0: [100 154  65  78 136  80 135  97 127  88  75 230 113 170 125 128  79 100
 181 160 171 134 124 136]
1: [114  85  63  92 179 132 142 127  94 142 181 168 128  73 176 122 126 136
 144  94 196  88 146 121]
2: [152 185 113 125 162 104 135  79 133  96 150  69  64 152 104 162 138 201
  62 107 151 196  81 168]
3: [128 139  93 167 173 175 116 139 135 142 149 158 130 179 121  94  98  96
  96 164  84 133 162 122]
4: [122  85 139 121 171  94  56 117 129  83 127 151 135 117 201 107 181 144
 150 192 174  89 136  78]
5: [175 144 218 138 135  90 162 117 115 111  73 132  95 109 116 170 157 129
 111  72 148 143 132 105]
6: [171 189 111 123 175 122 142  78 150 103 123  68  50 164  75 151 133 174
  81 117 153 177  89 157]
7: [170 119 186 191  32 144 112 118  90 187 167 154 147 151 145 123  94 177
 128  72 113 150  99 172]
8: [115 140 137 123 102 148 132 121 120 145 156 114 145 122 113 120 150 130
 131 116  77 143 141 144]
9: [152 151 122 129 143 122 133 118 133 147 109  91 128 127 101 132 144 116
 143 144 124 150 121 155]
10: [142 130 106 132 149 110 135 133 151 144 116  95 127 132 103 116 153 125
 137 160 119 141 127 152]
11: [145 185  98 181  91 198 177 140  99 137 129 134 168 145 142 150  79 129
 121  74 150 111 103 114]
12: [134  89 143 129 163  84  55 126 135  92 127 139 129 124 195 108 192 147
 155 205 176  88 139  80]
13: [132 120 139 147 135 142 118 116 117 156 114 153 129 108 104 153 106 117
 117 135 158 106 117 107]
14: [132 146 108 136 158 123 127 109 124 149 107  99 128 124 113 101 160  96
 106 149 126 128 160 137]
15: [195 158 121  97  17 101 115 195 158 142  86 154  66 136 121 241 158 100
 125 135  34 123 151 103]
16: [103 126 109  75 167 136 131 131 133 100 147 125 142 105 158 127 152 154
 137 143  91 103 157  88]
17: [162 136 122 119  93  72 148 114 114 158 176 121 132 113 122 135 167 110
 140 151  90 165 140 174]
18: [115 147 186 120 109 122 118  92 105 164  95  90 174 111 153 118 205 110
  97  44 149 123 101 135]
19: [163 104 183 192  49 149 113 132 104 177 175 144 151 147 138 114  89 178
 137  93 109 156  98 159]
20: [155  98 135  82 139 119 184 132 122 142  99 123 120 102 107  94 154 119
 129  75 159 143 122 116]
21: [121  97 103  92 151 116 171 125 139 101  87  93  98 108 107 106 157  85
 109 131 138 134 149 101]
22: [113 100 164 145 125 116  75 108 140  91 106  87 169 129 124 119 128 159
  57 138  89 125 132 158]
23: [ 94 157 118 129 155 190 132 132 139 128  97  97 132 123 105 202 103 155
 151  98  91 127 110 147]
24: [ 84 124  81  95 157 116  21 146 121 140 121 124 105 120 192 152 190 108
 126 145 159  71 158 157]
25: [147 184  85 191  91 202 179 143  98 144 135 152 172 137 148 144  76 123
 125  70 151  96 101 110]
26: [ 76  98 127 104 132 185  96 150 120 149 165 112 132 144 137  67 101 143
 143  97 126 142 117 152]
27: [141 182  96 178  85 206 162 152  98 139 137 136 160 135 156 149  65 112
 136  85 134  81 110 101]
28: [115 142 102 126 171 115 129 112 129 158  85  99 124 126 108 111 177  98
  97 153 133 135 168 139]
29: [157 160  54 104 164 154 102 123 107  68 129 110 201  83 119 145 122 184
  39 124 110 121  81 188]
30: [145 100  97  64 119  63 137 166 160 114 128  98  88  98 154 162 156 110
 124 173 126 128 128 142]
31: [112 169 130 119 155 175 133 137 151 120  96  92 139 131  93 185  97 164
 145 101  83 142  99 141]
32: [149 124 148 115 132  95 125 119 139 107 118 117 142 124 158 137 149 177
 120 161  97 141 122  99]
33: [132  47  74 115 170 129 140 126 166 126  80  43 113 160 101  98  61  96
 137  85 168 170 109 138]
34: [173 142 218 138 131  86 179 125 132 104  90 139  95 112 109 177 136 128
 112  95 143 150 113 117]
35: [121  96 110 134 153 119  63 150 136  94 124 103 121 144 118 128 141 119
 177 193 139 148 109 140]
36: [130 106 177 210  82 179 120 169 141 103  90 165 142 116  96 141  96 142
 105 109 153 117  87 144]

[161 129 177 127  95 139 109 134 187 129 174 135 153 140 116 103 109 148
 179 109 105  93 111 143] 8
[ 58  90 192 160  78 159  29  96 112 188 172 154 185 129 100 150 123  99
 101 128 138 117 119  41] 13
[ 86 147 100  85 139 100 137  95 136  84  59 209 107 164 120 123  73  96
 168 147 156 125 111 145] 0
[138 124 125  85 149 117 147 146 127  71 152 127 111 116 109 168 149 102
 179 150  95 143 153  68] 16
[151 103  72  85 134 120 212 143 148 103 171 124 114  70 118 194  93 142
 173 149 107 142  99 153] 30
[141 106 107  72 116  83 131 159 163 121 122 104  86 105 143 165 150 120
 133 159 121 128 117 148] 30
[  9  61 148  98 138 158 102 196 182 114 170 106 139 144 122  70 166 131
 127 118 140 152 121 105] 26
[ 86 107  55  93 174 146 189 110 114 135 149 183 135  54 152 157 130 108
 130 101 157  73 160 134] 1
[ 83 154  74  94 130  82 154  96 129  89  71 224 120 173 128 141  74  96
 167 153 161 134 115 136] 0
[128 137 158 148 110 167 129 124 123 144  89 127 123 155  98  95 127 136
 119 108 101 132 150  99] 8
[ 68 115 136 183 128 153  90  98 159 111 167 120 136 108 160 216 151  67
 141 161  51 108 163 176] 8
[ 82 100 118  92 139 184  97 150 133 143 167 112 127 152 134  71 101 141
 153 105 131 140 115 158] 26
[142 128 164 120  98 124 152 110 116 142 133 141 142 107 141 114 158 144
 110  97 101 127 136 116] 8
[ 83  89 134 100 135 185 112 160 118 139 168 116 127 147 137  56 107 149
 156  90 133 138 124 141] 26
[  0 179 136   0 107  57 156  36 131  54  55 255 152 181 189 121  87  68
 176  89 157 132  83 227] 0
[101 103 179 129 113 187 108 160 160 122 144 120 116 153  92  22 100 108
 145 112 125 105 145 120] 26
[136 216 136 154  94 121 125 138 152 111 190 125 188 119 164 114  70 149
  54 220 106 125 134  92] 32
[ 96 123  59 104 172 119  30 130 116 151 128 139 108 125 197 155 180 120
 141 137 172  69 159 144] 24
[122 103 100 114 165 116 158 103 141 116  80  92 108 106  99 116 157  76
 116 127 156 126 146 104] 21
[101 145 105 148 176 171  96 130 133 138 145 118 138 167 114 150 118 109
 130 161  76 128 119 153] 3
[ 80 123  68  95 160 118  20 134 115 157 118 123 107 122 191 159 197 103
 127 151 158  77 157 150] 24
[ 91  96 139 108 142 177 102 167 122 143 166 108 130 148 124  67 106 155
 144  97 130 141 102 137] 26
[104  96 130  97 161 101 154 104 143 112 100  97 114 104 124 101 165  92
 111 132 138 111 148 122] 21
[146 121  84 111 105 164 137 141  98 160 134 149 118 154 110  91 124 100
 154 106 112 130 170  94] 8
[ 57  93 205 159  94 141  22 107 106 190 167 158 188 140  96 131 128  97
  96 135 149 104 128  49] 13
[115  99 126 164 108 126 131  93 110 187 159 153 152  74 149 137 154 107
 118  99 157  92 149 169] 13
[ 91 115 124 128  98 148 124 120 110 145 175 150 134 118 129 104 144  90
 155 113 113 128 154 146] 8
[134 121 103  71 124  86 116 158 161 129 132 103  89 109 143 172 147 117
 132 171 111 123 113 141] 30
